Some points, one per row:
Array([-14, -22, 4, 4, 1, 3, 7, 11, 18, 21, 23, 11, 20, 27, 27, 25, 38, 22, 18, 7, 5, 12,
       4, -2, -1, -13, -13, -14, -27, -25])
Array([54, 59, 64, 52, 50, 46, 41, 30, 12, 14, 0, -18, -17, -14, -17, -22, -40, -60, -58, -60, -61, -33,
       -32, -31, -28, -15, -25, -36, -12, -13])
Array([-23, -24, -20, -24, -30, -31, -30, -25, -19, -22, -26, -29, -13, -17, -9, -4, -3, 15, -1, 19, 21, 23,
       33, 28, 41, 53, 57, 47, 32, 24])
Array([21, 23, 36, 37, 36, 17, 11, -5, -3, -8, -7, -22, -14, -19, -20, -24, -16, -35, -22, -19, -21, -25,
       -15, -23, -15, -18, -3, -17, -20, -13])
Array([-10, 7, 6, 13, 19, -1, 11, -14, -3, -6, -13, -16, -10, -23, -24, -20, -21, -37, -26, -18, -27, -37,
       -13, -24, -34, -28, -29, -25, -10, -19])
Array([-54, -66, -58, -64, -36, -30, -20, -11, 3, 18, 20, 35, 29, 36, 41, 55, 47, 55, 50, 62, 60, 56,
       60, 60, 74, 70, 68, 74, 70, 72])
Array([1, -21, -29, -32, -58, -34, -54, -53, -47, -57, -66, -67, -59, -59, -58, -68, -63, -73, -77, -72, -91, -81,
       -77, -91, -96, -71, -74, -80, -81, -64])
Array([-30, -19, -22, -11, -12, -13, 2, 0, 7, 10, 16, 22, 40, 44, 43, 64, 71, 90, 87, 104, 104, 98,
       107, 112, 95, 102, 100, 90, 92, 92])
Array([-53, -50, -59, -57, -61, -57, -53, -33, -49, -42, -34, -30, -30, -26, -30, -12, -17, -10, -5, 7, 0, 2,
       -1, 10, 14, 22, 38, 31, 39, 30])
Array([20, 6, 4, 11, 9, 11, 2, 26, 15, 23, 16, 27, 17, 29, 11, 31, 18, 9, 5, 12, -3, -10,
       -10, -24, -30, -24, -21, -23, -9, 2])
Array([-26, -43, -37, -26, -6, -17, -4, -8, 1, 8, 4, 11, 0, 0, 3, 2, 8, 8, 19, 5, 12, 1,
       4, 5, 10, 16, 21, 25, 14, 9])
Array([-41, -38, -35, -38, -28, -35, -3, -28, -21, -23, -12, -6, 8, 11, 25, 31, 25, 33, 26, 19, -4, -11,
       -5, -10, -49, -33, -31, -56, -44, -58])
Array([-70, -76, -72, -83, -92, -72, -67, -87, -82, -90, -84, -80, -76, -75, -74, -77, -65, -68, -66, -63, -75, -73,
       -59, -68, -58, -47, -59, -55, -45, -14])
Array([15, 11, 19, 14, 13, 17, 11, 14, 12, 9, 15, 29, 24, 17, 22, 23, 15, 21, 14, 24, 19, 33, 28, 22, 42, 39, 25, 31,
       32, 41])
Array([43, 58, 48, 59, 58, 51, 56, 65, 69, 75, 73, 86, 73, 90, 75, 70, 48, 52, 45, 36, 47, 35,
       28, 34, 18, 10, -5, -1, -19, -32])
Array([-63, -59, -60, -60, -49, -54, -54, -65, -63, -57, -43, -61, -51, -30, -20, -7, 12, 25, 30, 42, 58, 40,
       48, 52, 43, 57, 58, 59, 43, 41])
Array([-12, -21, -24, -12, -17, 1, -11, -2, -12, -3, -4, -13, -10, -24, -4, 0, -23, -16, -16, -14, -19, -26,
       -22, -33, -32, -16, -20, -18, -7, -23])
Array([-17, -10, -23, -6, -8, -19, -13, -23, -9, -19, -20, -17, -19, -20, -27, -12, -32, -10, -3, -7, 5, 7,
       17, 31, 30, 47, 42, 38, 16, 2])
Array([20, 27, 24, 11, 29, 21, 35, 17, -7, -5, -5, -26, -31, -46, -50, -52, -42, -46, -29, -32, -10, -14,
       8, 6, 16, 18, 24, 19, 20, 34])
Array([25, 29, 25, 34, 14, 31, 11, 13, 15, -1, 10, 4, 14, -12, -13, -11, -14, -2, -14, -18, -20, -9,
       -7, 6, 9, 0, 5, 2, -3, 17])
Array([7, 13, 21, 19, 16, 22, 18, 27, 24, 29, 43, 36, 40, 42, 44, 34, 34, 32, 48, 33, 48, 60, 51, 60, 39, 45, 48, 53,
       44, 49])
Array([-67, -62, -58, -44, -55, -34, -44, -33, -31, -30, -9, -23, -4, -24, -21, -12, -17, -5, -13, -14, -16, -4,
       -5, -13, -17, -19, -18, -14, -28, -19])
Array([-10, -21, -21, -33, -17, -15, -32, -12, -24, -33, -32, -23, -27, -33, -20, -39, -32, -25, -42, -22, -25, -22,
       -24, -37, -44, -39, -43, -52, -49, -46])
Array([-22, -53, -67, -87, -82, -88, -97, -95, -97, -94, -92, -93, -88, -72, -71, -76, -70, -63, -60, -59, -51, -59,
       -41, -52, -58, -60, -55, -51, -51, -55])
Array([-72, -82, -89, -71, -84, -78, -92, -77, -84, -88, -90, -88, -88, -89, -79, -68, -102, -85,
       -82, -82, -80, -71, -95, -87, -65, -66, -65, -83, -66, -49])
Array([-22, -52, -41, -60, -53, -61, -64, -56, -46, -46, -50, -58, -66, -45, -49, -52, -40, -33, -26, -23, -17, -17,
       -2, 3, 2, 7, 21, 31, 25, 40])
Array([11, 12, -8, -19, -16, -14, -14, -9, -14, -30, -22, -25, -23, -18, 5, -13, 2, -4, 7, 18, 18, 25,
       20, 28, 30, 32, 30, 35, 31, 46])
Array([-1, -14, -19, -12, -3, -20, -12, -10, 7, 6, 15, 10, 15, 25, 28, 32, 40, 47, 22, 11, 1, -21,
       -22, -31, -39, -54, -53, -44, -49, -46])
Array([19, 7, 14, 9, 16, 1, 3, 5, -3, -5, -13, -18, -11, -9, -11, -12, -12, -27, -25, -27, -25, -35,
       -42, -28, -33, -39, -31, -34, -41, -35])
Array([5, 5, 13, 18, 19, 19, 19, 17, 11, 17, 31, 42, 38, 48, 48, 55, 66, 64, 44, 61, 38, 31,
       29, 26, 18, 5, 4, -3, -3, -21])
Array([30, 24, 8, 4, 4, -12, -25, -21, -24, -35, -38, -30, -37, -53, -51, -22, -26, -33, -46, -32, -41, -31,
       -29, -37, -30, -32, -16, -32, -38, -22])
Array([-13, -5, -13, -12, 16, 7, 14, 12, 12, 35, 20, -1, 6, 10, -13, -14, -21, -15, -12, -22, -30, -37,
       -19, -6, -26, -23, -34, -28, -21, -25])
Array([57, 83, 59, 64, 74, 77, 67, 75, 76, 66, 60, 57, 54, 62, 58, 62, 46, 67, 50, 56, 55, 57, 39, 57, 47, 51, 57, 54,
       50, 45])
Array([-22, -29, -36, -36, -27, -40, -30, -49, -46, -48, -44, -63, -43, -49, -56, -45, -46, -38, -33, -41, -37, -34,
       -32, -21, -20, -13, -8, -10, -11, 2])
Array([-77, -79, -63, -86, -77, -77, -73, -79, -75, -81, -81, -78, -63, -44, -30, -11, 17, 29, 42, 37, 41, 38,
       22, 30, 30, 18, 10, 2, 15, 0])
Array([0, 10, 14, 4, 15, 19, 21, 12, 25, 14, 13, 9, 9, 11, 10, 9, 6, -8, 10, 8, 2, 9, 11, 9, 16, 16, 24, 20,
       31, 40])
Array([26, 21, 27, 32, 21, 30, 19, 28, 31, 38, 20, 41, 41, 30, 41, 35, 30, 27, 40, 32, 33, 34, 19, 14, 17, 23, 21, 19,
       6, 5])
Array([-38, -23, 5, 9, 5, -2, -5, 10, 9, 18, -2, 15, 14, 7, 7, 24, 25, 9, 39, 26, 28, 16,
       26, 28, 25, 21, 23, 35, 27, 24])
Array([-46, -52, -40, -51, -65, -51, -62, -70, -52, -56, -60, -61, -56, -53, -60, -53, -54, -64, -49, -49, -51, -39,
       -40, -26, -30, -7, -1, 11, 23, 31])
Array([6, 20, 12, 11, 16, 7, -4, 4, 3, 0, -3, -9, -22, -12, -28, -23, -20, -27, -16, -23, -23, -17,
       -28, -21, -13, -13, -23, -12, -14, -17])
Array([-33, -24, -10, -4, -7, 4, 31, 26, 40, 48, 44, 25, 16, 14, -2, -18, -18, -18, -17, -19, -21, -31,
       -15, -7, -7, -5, -10, -17, 8, 6])
Array([56, 40, 55, 32, 50, 37, 48, 25, 38, 28, 32, 31, 31, 28, 41, 33, 32, 24, 40, 39, 22, 30, 28, 34, 30, 21, 18, 20,
       11, 27])
Array([-42, -55, -71, -47, -58, -38, -37, -16, -15, -18, -33, -23, -22, -13, -10, -25, -11, -2, 6, 7, -14, 0,
       12, -9, 1, -3, -6, -10, -17, -6])
Array([-29, -39, -30, -21, -33, -26, -40, -21, -19, -38, -41, -41, -44, -29, -26, -28, -21, -20, -40, -38, -28, -28,
       -34, -34, -30, -32, -26, -27, -25, -29])
Array([56, 64, 61, 62, 83, 104, 75, 85, 92, 74, 88, 96, 81, 93, 83, 78, 55, 51, 51, 63, 44, 31,
       11, 13, -13, -19, -15, -32, -24, -35])
Array([-34, -37, -35, -37, -33, -36, -5, -7, 17, 28, 20, 14, -8, -19, -29, -41, -44, -43, -41, -35, -38, -29,
       -20, -34, -47, -37, -38, -30, -29, -29])
Array([43, 54, 54, 62, 62, 72, 68, 80, 70, 78, 76, 87, 75, 62, 53, 53, 46, 37, 40, 37, 35, 25,
       10, 15, 3, 3, -22, -23, -25, -46])
Array([22, 8, 13, 6, 20, -3, -7, -16, -2, -9, 4, -12, -11, -28, -22, -13, -25, -16, -24, -22, -27, -22,
       -29, -16, -39, -41, -38, -28, -30, -56])
16 more points follow, each with its number after it:
Array([18, 33, 26, 26, 17, 22, 25, 29, 32, 18, 10, 30, 41, 30, 19, 33, 31, 30, 26, 38, 29, 7, 25, 26, 34, 21, 13, 16,
       24, 7]) 0
Array([-13, -5, -9, -17, -22, -28, -24, -13, -15, -21, -11, -22, -13, -10, -7, -10, -10, -8, -16, -18, -19, -4,
       -1, -18, -1, 4, 9, 13, 32, 29]) 1
Array([20, 17, 15, 9, 9, -3, -5, -26, -29, -39, -21, -21, -11, -9, 14, 16, 17, 25, 25, 34, 42, 36,
       30, 26, 38, 33, 38, 35, 27, 20]) 2
Array([-16, -20, -10, -18, 2, -22, -15, -26, -19, -26, -27, -25, -29, -30, -35, -23, -35, -33, -23, -13, -17, -21,
       -27, -30, -10, -19, -20, -14, -3, -17]) 3
Array([-15, -32, -26, -39, -39, -42, -28, -17, -32, -26, -28, -29, -23, -40, -46, -27, -42, -29, -24, -31, -33, -52,
       -42, -28, -46, -49, -40, -42, -30, -30]) 4
Array([-5, -6, -17, -13, -13, -10, -19, -10, -10, -32, -15, -23, -23, -14, -21, -24, -20, -24, -9, -13, -1, -5,
       4, -3, 5, 25, 8, 22, 37, 41]) 5
Array([8, 23, 19, 22, 38, 20, 28, 19, 39, 25, 20, 42, 25, 31, 26, 30, 25, 27, 14, -2, -15, -5,
       -22, -38, -54, -59, -62, -45, -14, -17]) 6
Array([8, 16, 2, -4, -3, -2, 5, -6, -15, -17, -22, -15, 0, -4, -7, 8, 11, 7, 9, 16, 22, 18,
       21, 17, 27, 11, 28, 12, 18, 24]) 7
Array([11, 16, 20, 13, 32, 28, 26, 22, 15, 20, 9, 11, 1, -4, 2, -2, -3, 1, -7, -15, -19, -23,
       -19, -9, -17, -23, -4, -15, -13, -9]) 8
Array([41, 51, 46, 69, 90, 87, 109, 100, 95, 75, 88, 84, 86, 81, 67, 67, 72, 77, 66, 77, 70, 74,
       72, 70, 51, 66, 48, 64, 54, 57]) 9
Array([-22, -25, -13, -9, -2, 1, 10, 10, 9, -2, 1, -4, 1, 5, -7, -6, -16, -10, 0, -7, -9, -5,
       -2, -10, -10, -12, -12, -29, -24, -32]) 10
Array([52, 60, 45, 43, 52, 52, 52, 38, 54, 55, 37, 41, 42, 49, 22, 29, 38, 35, 32, 26, 26, 20, 18, 17, 7, 25, 2, 0,
       1, -4]) 11
Array([-34, -44, -32, -47, -37, -39, -39, -46, -29, -35, -29, -61, -34, -45, -32, -39, -35, -31, -31, -36, -27, -13,
       -16, -20, -14, -26, -23, -7, -28, -7]) 12
Array([-8, -3, 5, 4, 7, 16, 15, 17, 20, 10, 19, 17, 22, 21, 17, 20, 16, 16, 16, 8, 18, 3, 11, -2, 13, 14, 10, 10,
       -5, 6]) 13
Array([-61, -57, -78, -68, -77, -79, -89, -75, -100, -96, -100, -100, -98, -92, -81, -80, -50, -40,
       -12, -3, 5, -7, -4, 12, 7, 14, 17, 29, 36, 40]) 14
Array([-81, -74, -78, -68, -83, -81, -78, -76, -65, -80, -90, -84, -75, -81, -88, -85, -76, -93, -85, -93, -85, -69,
       -92, -93, -71, -78, -67, -64, -52, -52]) 15
Which two of these numbered points are nearest to each point below, ignoring the 2 directions in which the first points spread most? Their numbers follow each, nearest first.
Array([75, 85, 76, 74, 50, 58, 60, 45, 37, 14, -8, -1, -22, -21, -28, -25, -33, -47, -29, -29, -25, -23,
       -36, -32, -39, -31, -36, -22, -32, -22]) > 14 7
Array([-8, -9, 8, -17, -15, -18, -6, -12, -11, -7, -6, -8, -9, -9, -2, -4, 3, 7, 15, 7, 24, 15,
       15, 17, 4, -8, -6, 1, -4, -8]) > 12 4
Array([8, -8, 17, -8, -11, 8, 2, -1, -12, 1, 8, -12, -2, -2, 0, 7, 20, 4, 23, -13, 5, 18,
       -2, 4, 4, -5, -11, -14, -15, -16]) > 12 13
Array([-19, -23, -39, -50, -70, -52, -70, -80, -86, -80, -89, -88, -72, -74, -74, -68, -85, -76,
       -74, -83, -97, -80, -94, -89, -79, -87, -90, -109, -76, -95]) > 0 11
Array([15, 10, 13, -2, -3, 2, -22, -32, -45, -51, -54, -32, -18, -3, 3, 21, 23, 28, 30, 17, 32, 33,
       23, 29, 33, 13, 22, 34, 26, 22]) > 2 7
Array([34, 42, 41, 34, 36, 27, 30, 32, 20, 33, 21, 23, 19, 9, 17, 9, 24, 23, 29, 22, 19, 22,
       10, 9, -5, -2, -13, -13, -29, -47]) > 11 0
Array([20, 18, 0, 1, 10, 11, -1, 0, -5, -15, -15, -16, -22, -11, -21, -20, -56, -31, -18, -22, -17, -7,
       3, -3, -1, 10, 14, -1, 11, 27]) > 5 7
Array([-34, -38, -25, -29, -31, -28, -13, -28, -20, -30, -12, -24, -14, -14, -22, -30, -23, -34, -25, -27, -8, -27,
       -29, -21, -10, -7, -8, -9, 13, 9]) > 13 3
Array([17, 14, 20, 33, 28, 19, 14, 17, 32, 14, 6, 18, 30, 17, 6, 18, 14, 14, 18, 9, 6, 1,
       4, -3, 6, 6, -15, -15, -17, -12]) > 0 13
Array([18, 21, 23, 27, 24, 23, -3, 10, 14, 10, 11, 19, 6, 7, 16, 17, -6, -2, -2, 18, 0, 0, 15, 0, 1, 3, -2, 4,
       8, 6]) > 3 0
Array([-18, 3, -8, 5, 2, 7, 16, 12, 25, 35, 40, 41, 51, 60, 64, 57, 83, 81, 54, 63, 46, 36,
       13, 20, 5, 4, -6, -3, -15, -9]) > 6 15
Array([-9, -18, -29, -18, -13, -19, -17, -30, -14, -30, -30, -15, -19, -26, -21, -26, -12, 1, 12, 16, 13, 21,
       24, 23, 45, 60, 55, 53, 72, 71]) > 5 1
Array([32, 34, 38, 24, 7, 38, 29, 36, 30, 20, 22, 16, 29, 27, 10, 9, 20, 13, 0, 9, 14, 4,
       -10, -11, -15, -26, -15, -18, -26, -32]) > 0 13
Array([-52, -43, -37, -19, -27, -23, -12, -4, -12, 4, 7, 24, 18, 17, 16, 21, 18, 20, 17, 17, 29, 34,
       23, 27, 19, 15, 17, 10, 27, 22]) > 15 10
Array([21, 32, 19, 26, 18, 14, 12, -6, 3, 9, 13, -1, 5, 24, 2, 14, 37, 58, 51, 64, 74, 66, 73, 87, 83, 80, 69, 73,
       76, 79]) > 14 7
Array([32, 42, 33, 25, 29, 27, 25, 43, 29, 32, 44, 51, 40, 44, 56, 40, 36, 43, 14, 15, -1, -23,
       -26, -39, -25, -58, -58, -44, -54, -63]) > 6 4
Array([75, 81, 71, 69, 82, 64, 61, 59, 50, 65, 54, 37, 35, 21, 9, -10, -17, -24, -36, -32, -18, -1,
       9, 5, 5, 22, 22, 15, 22, 25]) > 5 1
Array([-75, -53, -40, -23, -1, 18, 26, 32, 36, 60, 59, 79, 70, 74, 77, 63, 75, 57, 44, 58, 46, 43,
       48, 15, 52, 42, 28, 24, 29, 14]) > 15 10
Array([30, 24, 22, 24, 23, 25, 41, 25, 33, 35, 25, 36, 38, 28, 45, 34, 33, 33, 37, 30, 23, 43, 44, 18, 20, 33, 28, 50,
       50, 47]) > 1 5
Array([17, 18, 21, 25, 13, 4, 7, -14, -29, -35, -37, -11, -13, 16, 23, 24, 27, 36, 25, 9, 13, 28,
       9, 27, 12, 4, -3, 5, 0, -7]) > 2 7
Array([45, 18, 6, -14, -3, -9, -36, -59, -44, -49, -57, -53, -50, -57, -69, -61, -59, -49, -44, -64, -43, -45,
       -38, -55, -39, -23, -38, -42, -24, -37]) > 2 7
Array([-19, -4, -3, 14, 7, 13, 19, 9, 23, 35, 34, 30, 39, 28, 38, 32, 32, 33, 25, 30, 35, 34,
       34, 20, 35, 40, 36, 33, 32, 27]) > 13 15
Array([67, 61, 50, 72, 56, 67, 53, 72, 45, 61, 49, 52, 62, 63, 53, 58, 65, 60, 62, 66, 51, 58, 62, 54, 64, 50, 58, 62,
       57, 38]) > 7 5
Array([41, 32, 14, 4, 1, -9, -30, -42, -35, -48, -51, -57, -49, -65, -48, -59, -71, -48, -52, -61, -37, -50,
       -57, -56, -34, -31, -25, -24, -22, -26]) > 2 14
Array([39, 47, 44, 46, 27, 44, 48, 51, 40, 63, 35, 59, 51, 43, 39, 39, 40, 38, 32, 47, 34, 35, 37, 31, 25, 19, 19, 10,
       9, 2]) > 0 11
Array([-49, -65, -57, -35, -53, -48, -50, -59, -37, -41, -35, -23, -34, -27, -22, -27, -20, -15, -7, -17, -22, -10,
       -12, -12, 2, 14, 1, 19, 7, 25]) > 13 15
Array([-34, -41, -40, -41, -41, -52, -44, -53, -47, -51, -46, -40, -42, -25, -14, 11, 21, 46, 50, 41, 29, 32,
       21, 8, -12, 1, -7, -22, -10, -25]) > 6 4
Array([42, 20, 15, 3, 10, 7, -11, -5, -13, -28, -17, -27, -42, -41, -57, -57, -74, -66, -51, -46, -32, -11,
       -5, -16, 5, 19, 6, 25, 24, 26]) > 5 14
Array([21, 37, 31, 12, 22, 29, 19, 19, 33, 21, 13, 4, 20, 2, 5, 2, -6, 0, -14, -6, -8, -4,
       -3, -2, -11, -9, -28, -9, -31, -36]) > 12 11
Array([34, 39, 18, 35, 30, 33, 38, 27, 34, 25, 41, 32, 44, 29, 22, 39, 31, 36, 44, 33, 32, 34, 17, 17, 11, 29, 27, 8,
       1, 11]) > 11 13
Array([-7, -13, 0, 0, -1, 6, 7, 3, 21, -3, -9, -12, 5, -7, -12, -20, -19, -17, -9, -26, -15, -13,
       -29, -15, -22, -32, -46, -53, -64, -74]) > 10 12
Array([54, 48, 45, 49, 28, 7, 15, 8, -10, -22, -27, -30, -35, -39, -46, -42, -51, -51, -56, -59, -55, -49,
       -55, -49, -54, -48, -43, -48, -39, -47]) > 14 7
Array([7, 22, 14, 39, 20, 21, 15, 26, 30, 27, 46, 61, 53, 58, 72, 67, 77, 71, 68, 57, 70, 57,
       40, 47, 37, 11, -3, -2, -19, -14]) > 6 4
Array([-90, -79, -75, -70, -72, -77, -77, -59, -67, -54, -59, -48, -32, -23, -12, 5, 18, 25, 21, 25, 24, 21,
       12, 18, 12, 0, 10, 12, 5, -4]) > 6 4
Array([11, 13, 3, -10, -13, -16, -32, -31, -27, -44, -34, -37, -22, -14, -5, -12, 1, 10, 3, 3, -3, -4,
       -8, -6, -12, -3, -4, -14, -9, -19]) > 2 7
Array([85, 76, 68, 45, 43, 42, 21, 13, 8, 7, -11, -17, -14, -11, -36, -17, -13, -20, -15, -23, -10, -21,
       -25, -22, -18, -22, -22, -32, -35, -36]) > 2 14
Array([-5, -19, -16, -8, -24, -18, -42, -40, -49, -39, -33, -45, -52, -42, -37, -45, -34, -44, -40, -31, -36, -39,
       -34, -29, -44, -28, -34, -52, -39, -42]) > 11 7
Array([31, 34, 15, 23, 1, -1, -3, -27, -34, -45, -54, -49, -55, -54, -46, -59, -62, -49, -51, -58, -52, -44,
       -41, -40, -53, -38, -55, -39, -48, -46]) > 2 14
Array([9, -7, -22, -15, -23, -32, -39, -39, -43, -41, -45, -55, -45, -51, -35, -39, -42, -48, -42, -43, -35, -41,
       -44, -40, -35, -36, -29, -33, -32, -13]) > 7 11
Array([-15, -27, -20, -24, -27, -23, -42, -45, -46, -45, -52, -35, -53, -50, -42, -42, -41, -64, -39, -37, -31, -30,
       -35, -14, -7, 0, 1, 0, 13, 26]) > 5 1
Array([2, 4, 13, 10, 3, 13, 6, -8, -17, -23, -14, 6, -5, 13, 4, 13, 14, 17, 18, 21, 23, 30,
       20, 30, 30, 20, 37, 39, 19, 32]) > 7 2
Array([36, 22, 18, 29, 15, 33, 22, 25, 20, 29, 30, 32, 36, 52, 27, 38, 41, 39, 40, 30, 43, 30, 31, 38, 28, 39, 36, 39,
       34, 27]) > 11 0
Array([-8, -6, -13, -16, -25, -11, -8, -20, -28, -26, -29, -14, -27, -18, -25, -24, -21, -37, -20, -28, -36, -28,
       -31, -31, -20, -32, -39, -34, -25, -41]) > 0 13
Array([28, 20, 16, 21, 5, 9, -8, -2, -2, -6, -14, -21, -9, -11, -9, -10, -1, -12, -2, 0, -13, -5,
       5, 8, 22, 38, 32, 39, 55, 67]) > 5 1
Array([-22, -8, -8, 3, 2, -24, -7, -10, -12, -7, -24, -21, -34, -28, -46, -56, -36, -38, -22, -5, 14, 8,
       14, 31, 32, 23, 19, 30, 32, 30]) > 14 5
Array([31, 35, 34, 32, 33, 25, 29, 37, 39, 31, 47, 39, 34, 34, 33, 36, 42, 57, 36, 19, 20, 29, 17, 13, 19, 21, 24, 17,
       27, 45]) > 1 8
Array([38, 38, 47, 53, 69, 66, 65, 72, 69, 86, 76, 93, 77, 70, 75, 74, 86, 81, 93, 86, 86, 86, 95, 92, 83, 78, 94, 85,
       91, 67]) > 8 3
Array([-19, -41, -42, -60, -43, -53, -37, -17, -17, -17, -8, -18, -5, -13, -14, 1, -1, 3, 3, 14, -10, 0,
       -16, -2, 6, -3, -5, -19, -3, -20]) > 4 10
Array([-56, -49, -54, -48, -46, -40, -45, -34, -39, -18, -14, -6, 5, 19, 24, 31, 48, 64, 89, 64, 71, 59,
       60, 74, 62, 58, 58, 60, 57, 67]) > 4 13
Array([-35, -27, -21, -22, -23, -24, -23, -17, -19, -13, -15, -8, -15, -5, -11, -12, -5, -4, -14, -15, -15, -6,
       -7, -6, 5, 10, -6, 5, 4, 17]) > 13 8
Array([-20, -10, -15, 2, -22, -12, -15, -19, -33, -34, -47, -59, -73, -89, -86, -72, -67, -55, -32, -15, -9, 1,
       27, 41, 51, 63, 65, 69, 68, 68]) > 14 5
Array([36, 19, 24, 27, -3, -6, -16, -28, -41, -45, -50, -54, -52, -52, -48, -49, -59, -52, -42, -39, -51, -53,
       -49, -45, -25, -36, -26, -33, -20, -27]) > 2 14
Array([47, 31, 30, 4, 13, 14, 8, -7, -10, -21, -33, -34, -39, -44, -58, -70, -90, -72, -72, -54, -52, -40,
       -33, -9, -2, 14, 22, 42, 29, 47]) > 5 14
Array([-82, -108, -108, -101, -120, -127, -127, -122, -104, -96, -81, -59, -48, -46, -41, -26, -27, -11,
       3, -10, -2, 8, 14, 18, 5, 3, 13, 4, 12, 1]) > 4 6
Array([50, 47, 44, 32, 25, 18, 22, 14, 13, 10, 1, -10, -16, -18, -12, -9, -3, -20, -11, -7, -17, -8,
       -2, -23, -9, -18, -23, -18, -25, -14]) > 7 2
Array([-30, -32, -35, -13, -10, -8, -11, 6, -7, 7, -19, -12, -19, -10, 6, -9, 0, 7, -10, -2, -3, -2,
       6, 5, 6, 21, 21, 29, 16, 24]) > 8 13
Array([16, 24, 34, 16, 27, 13, 23, 31, 27, 24, 41, 16, 12, 21, 9, 15, 11, 13, 4, -6, 10, -4,
       -15, -14, -14, -40, -20, -35, -5, 6]) > 4 13
Array([-29, -40, -22, -27, -15, -24, -13, -33, -30, -41, -52, -54, -61, -40, -69, -55, -51, -60,
       -49, -68, -76, -71, -80, -86, -82, -96, -101, -98, -94, -99]) > 10 15
Array([9, 12, -3, 14, -13, -7, -6, -15, 1, 2, -10, -10, -8, -17, -6, -10, -19, -11, -5, 0, -10, -17,
       -3, -14, 0, -8, -10, 2, -21, -9]) > 0 11
Array([6, 2, 23, 23, 11, 35, 26, 40, 43, 35, 33, 46, 40, 55, 52, 48, 70, 65, 63, 57, 56, 48,
       31, 30, 33, 15, 14, -14, -25, -38]) > 10 13
Array([8, 11, 7, 8, 5, -6, -7, -23, -35, -30, -31, -14, -21, -5, -13, 13, 11, 9, 20, 29, 25, 10,
       23, 21, 26, 18, 14, 15, 5, 18]) > 2 7
Array([22, 2, -16, -6, 10, 9, 7, 23, 21, 24, 18, 28, 35, 13, 33, 13, 30, 8, 28, 24, 11, 17,
       -3, 3, -25, -36, -23, -16, -1, -1]) > 4 6
Array([14, 2, 2, 15, -4, -1, 5, -3, -7, -16, -25, -25, -33, -29, -44, -43, -45, -40, -44, -23, -29, -23,
       -16, -3, -2, 16, 21, 9, 17, 17]) > 5 14
Array([-21, -25, -36, -28, -26, -39, -39, -28, -12, -6, -13, -3, 2, 4, 13, 18, 15, 29, 18, 20, 33, 29,
       20, 17, 25, 34, 36, 55, 49, 57]) > 1 13
Array([-12, -22, -6, 5, 7, 2, -3, 22, 17, 25, 3, 25, 31, 33, 33, 47, 46, 36, 40, 30, 29, 16,
       10, 6, 3, -5, -1, -17, -4, -9]) > 6 4
Array([77, 86, 81, 69, 88, 73, 73, 93, 70, 72, 72, 67, 70, 73, 72, 74, 78, 79, 77, 73, 76, 63, 71, 67, 67, 56, 40, 47,
       29, 32]) > 7 11
Array([-20, -32, -18, -26, -27, -41, -33, -40, -34, -30, -46, -47, -26, -57, -41, -52, -44, -45, -61, -52, -42, -36,
       -43, -43, -23, -21, -1, -12, 7, 12]) > 1 5
Array([14, 3, 16, 10, 24, 20, 15, 18, 21, 26, 20, 20, 8, 13, 22, 24, 19, 9, 14, 14, 21, 19, 12, 26, 12, 14, 30, 19,
       21, 11]) > 8 3
Array([57, 67, 77, 79, 94, 93, 89, 75, 77, 72, 89, 73, 74, 63, 69, 68, 63, 55, 66, 52, 54, 58, 49, 57, 54, 55, 54, 67,
       57, 49]) > 5 8
Array([62, 52, 45, 51, 39, 47, 40, 37, 42, 22, 35, 32, 31, 5, 25, 11, 17, 20, 16, 24, 21, 11, 15, 6, 3, 2, -3, -9,
       -1, -2]) > 7 11
Array([93, 78, 76, 66, 52, 48, 51, 52, 45, 64, 77, 69, 70, 64, 77, 82, 83, 82, 66, 80, 85, 70, 80, 73, 74, 65, 74, 70,
       81, 52]) > 2 7
Array([8, 21, 9, 12, 6, 8, 1, 2, -3, -12, -21, -12, -37, -27, -23, -32, -28, -23, -34, -31, -20, -11,
       -9, -4, -1, 4, 11, 10, 19, 15]) > 5 14
Array([16, 4, 7, -6, 13, -7, 5, -6, 5, -14, -14, -19, -34, -32, -36, -42, -57, -59, -55, -60, -50, -66,
       -67, -58, -42, -47, -48, -49, -44, -52]) > 3 8
Array([29, 33, 13, 20, 8, 22, 17, 10, 7, 2, 15, 7, 1, 5, 11, 14, 28, 20, 17, 6, 6, -3, 8, 7, 6, 2, 14, 2,
       3, 10]) > 7 11
Array([-22, -17, -23, -25, -28, -24, -37, -38, -37, -34, -42, -41, -56, -47, -60, -66, -64, -60, -68, -74, -58, -54,
       -39, -32, -26, -23, -18, -17, -9, 6]) > 5 1
